One turn sends every row of this set to another row. A few are shown first. Where does it send the rows asked after them?
led: [ 25   5   5   0  -6   5 -15  18 -10  22   8 -11 -16  15  26   5 -24  13
  -2 -12   3  -5  -7  -9  25   5]
poro: [ 27  -2  12 -13 -14  -3  25  15  16   1  23   9  10 -12   4   2   9  13
  -4   5   9   6   0   8   8  35]
Tuso: [ 14  -1  19  18 -26  -4  -3  22  -3  16  13 -32 -17 -20  25   3   7  12
 -20  -7   2  22 -25 -25  -3  18]
fev: [ -9 -16   0   8  10 -16   8   6  -7  23  11  -6 -11   0   3   5  32   2
 -31 -13 -13  11  -3 -31  13   3]
baz: [ 26  23  32  -4 -12   8  17  12 -17 -21  14 -15  12 -13   6   9   6   2
  -8  12  16  -3   1  -6  -3  24]
gova: [ 12  -2  14  21 -19   3   1  25 -11  12  12 -30 -13 -16  27  -6  12   5
  -8   1   2  21 -34 -25  -7  12]
les: [ 22   8   4  -6  -8   8 -10  18 -10  25   4 -15 -14   8  25   2 -23  12
   0  -9  10   0 -10  -7  28  -8]
Diz: [ -5 -17  -3  -5  10 -20   5   7 -10  28  11  -1  -8  15   7  13   6   6
 -18 -19 -13   5   4 -24  21  -4]
Rur: [ -3  10   4   1   6  10 -15   3 -33   4  -2 -16  10  26   6   4  26  20
  -9  -8   1  -1 -16  -1   2   6]
reve: [ 16  -3   8 -10  -9  -4  28  28  12   7  13   9  -1 -11  14  -4  17  14
  -5  -1   6  12  -7  12   2  39]
mez: [ 12  15  20  -9   5   5  16  -5 -18  -6   4   4   5  13  -1  -4  26 -15
  -6   7   6 -15   2   0  15  11]
Todet: [  7   8   6  -4  10  14  -7   4 -36  -1  -3 -16  11  27   1  -4  17   9
   3  -1  -2   2 -17  -4   6   1]
lus: [ 20   5  12 -12 -14  -2  18   8  10 -11  23   5  18  -3  10  -2  20  19
   2   8  13  -7   0  10  10  32]
vekel: [ 10   5  16  11   0   7  16  36 -13  10  11  -4 -20 -10  19  -8  21 -16
 -13   1   4   7 -19   3  -6  28]
sulug: [ 19  10  22  -3   4  13  -6 -15  -8  -4   4 -11  27  -9   4  18   3  27
 -31   9  19   5   7 -30   9   4]
tif: [  9  -6   9  -2  11   2  -2 -11   1  10  11   1  20  -8  19  23  -8  25
 -33   3  14   7  14 -36  14  -1]
Dif: [ 35  -1  13  -8  11   7   2  20  -8   6  11 -11 -21  -5  11  -4 -22  -2
 -12   2  -7   7   2 -26  30  10]
gulon: [  1  -4   9  -9  -5  -8  25  16  14   2   8  12   6  -8  23 -12  31  15
 -11   2   8   9  -9   8   3  34]
lis: [ 39   8  16  -6   1   7  -8  18  -7  12   8 -13 -21  -1   9   3 -23  10
 -16  -5  -1  -1   4 -19  32  12]
naf: [ -5   6  -2   4  -3  11 -14  17 -27  13  10 -23  19  10  19  14   9  30
  -5  -5  15   8 -20  -3  -7  -7]
Gosas: [  6  -3  -1  -8  11  12   0 -12   2   7  12  -5  18  -9  20  21  -8  21
 -30   0  15  15  13 -32  18  -7]
lav: [-10 -19  -3 -12  10 -17   1   7  -9  27  19  -9  -7  10   7   8   4   3
 -16 -14 -10  10   0 -19  23 -13]
lun: [ -4   6   9   4  -6   5 -17  12 -28  12   3 -20  18  19  22  13   6  31
  -6  -9  12   6 -22  -4 -10   3]
bato: [  6   1   9 -10  -3  -7  19   9  10  -3  13  14  14   2  16 -12  33  16
  -3   7  10  -8  -4   9  13  26]
kobon: [ 25  -1  29 -10   3   0  22  18   0  -1  22  -1 -13 -22   4   5  -2 -17
 -24   8   1  11   5 -12   6  28]
nez: [ 24   9  23  -1   4  15   4  -4 -13 -10   4 -16  28 -17   7  12  -1  22
 -22  17  18  12   0 -36   2   3]
genis: [ -1   0   7  10 -25 -12   7  11   0  12  15 -32   3 -22  34  15   2  23
 -17  -7  12  20 -12 -35   1  -3]
Mul: [ -7 -15  -3   9  14  -9  18   0 -10  11  10  -6   0  -4   5   1  33  -3
 -23  -4 -12  14  -3 -41  10  -1]
mak: [ -9   5  12   9   4   3  23  -2  -6  -9   8   0   4  -9  20  -2  44 -12
 -24   5   6   8  -6 -16  -5  22]
Rezil: [  4  -3  12  19 -28 -11   2   7   2  17  14 -25   4 -17  32  19   3  22
 -20  -8  12  18 -16 -35  -6   5]

lun -> Rezil
mez -> vekel
Where do these go?
gova -> nez
Gosas -> lav
poro -> bato
Rur -> Tuso

One turn sends every row of this set to another row. A few are shown first. Where does it send the rows asked after them?
til: [-27  16 -18 -35 -21  19 -11  -1  19  -9 -23  -8 -36   2   1  -1  20   2
  21   7 -15   1  -1]
Rutut: [ -4  10 -23 -11 -23  30 -43  13  30  -9   3  11  -5 -15  22  15   6 -15
  20  39 -14  12   7]
pum: [-30  17 -22  -3 -27  -2 -38 -12  13   7   8   4 -18  11  20  19  23 -10
 -11  -1  -9  -6  -2]
rado: [-44  31  -3 -14  -9   4 -31 -15  19 -11 -15  -5  -1 -12   7  22   7  -1
  -2  15  15  39   6]
zel: [-17  23 -18 -25 -35  22 -17  -3  24  -3 -30  11 -19  -3  -3 -10   4   1
  16  21  21  28  22]
vam: [-31  -2 -26   1 -26  21 -25  -3   9  19  -4  29 -15   3  14  13  12  -3
  30  40 -15  -7  11]
vupo: [-13  21 -34   1 -22  10 -35   9  39  -5  12  11   8  20  13  16  -4  -4
  -1   0   3  22  14]
gonek: [-34  11 -42 -11 -17  22 -47 -13  29   8 -10  11 -14  -7  24  13  -8   8
   3  12   2  -5  27]
gife: [-44  31  -8 -15  -8  -4 -26 -17  14 -13 -18  -6   2  -8   7  19  12  -5
   3  11   9  42   4]
sito: [-11  23 -45 -11  -8  38 -23  -4   4  27  -7 -11  -9   5  19   8  -2 -10
  17  16  -1  -4 -11]
suz: [-12  21 -31  10   5  -4 -20   5   6 -20 -27  14  -5   9  15   2  -6  -3
  13  21  -1   9  12]
deto: [-33  11 -26   3  -5  19 -25 -18  -2  29  -1  22  -3  -3  19  20   1  -4
  21  45   2   6   6]
zut: [-11  29 -21 -39 -14  19 -14  -2  10  -6   7   8 -21   6 -11  11   5   2
  29  -5   6  32   3]
fami: [ -3   7 -29  -8 -21  30 -40  12  24 -10   1  11   6  -9  22  12   0 -19
  27  38 -12  18   7]
tiz: [-27  -2 -25   7 -30  15 -21  -2  11  13   6  32 -18   2  13   9  13  -1
  32  30 -15  -6  13]
nidi: [-37  22 -23   2 -19  11  -7   6  17  18  -1   6  -5   0  31   7  24  -1
  -9  36  -8  34   2]
sobof: [-17  12 -33   0   3  23 -27  11  19  -6   0  -4  14   2  24  25  -7  -8
  33  30 -20  20   1]
fugu: [-32  22 -15 -12  -8  17 -22  -2  10 -12 -13  -9 -17  10 -10  29 -28   2
  20   9  12  11  -7]
Sem: [-18   2  -9  18 -11   4 -20  -3  16   8 -22  -2   8   9  22  16  22 -28
   8  24   1  10  -9]
pak: [-36  18  -5 -29 -19   9 -13  -3  25 -16 -26  -4 -31   3  -6   4  22   2
  15   2 -11  17   2]
bimad: [-11  31 -21 -35 -20  19  -6   0   8   1  12  15 -17   9  -6   2  22   4
  18   4  -1  36   3]
Lopu: [  0  11 -19  -2 -16   9 -32  -6  29  14 -14  24  11   9  15   6  35 -24
  22  12  -7   6   4]
linor: [-48  12 -19 -18  -5  24  -7 -15  18  31  -3 -13  -8   4   6  20   8   8
  19  -3  15  24   3]
Vova: [-34  24 -14 -31 -39  28 -14 -10  22  10 -19   4 -20  -6  -6  -1   7   1
  16  14  23  27  18]
ras: [-36  13 -13  -6 -12   9 -22  -4  10 -11 -12 -12 -20   7  -8  26 -25   5
  22   2  10   9  -6]
pegis: [-45  20 -23 -21  -6  19 -11 -16  21  29  -1 -11   1   5   4  25   9   6
  20  -8  13  22   0]
Miko: [ -3   4 -14   1 -10   7 -28  -4  22  11 -10  20   5  13  19   7  39 -27
  20  18  -7   9   0]

gife -> linor
Vova -> zut
Where do these go?
vupo -> pum
fami -> Miko
Lopu -> tiz
til -> zel
pegis -> ras
sito -> suz
Sem -> deto

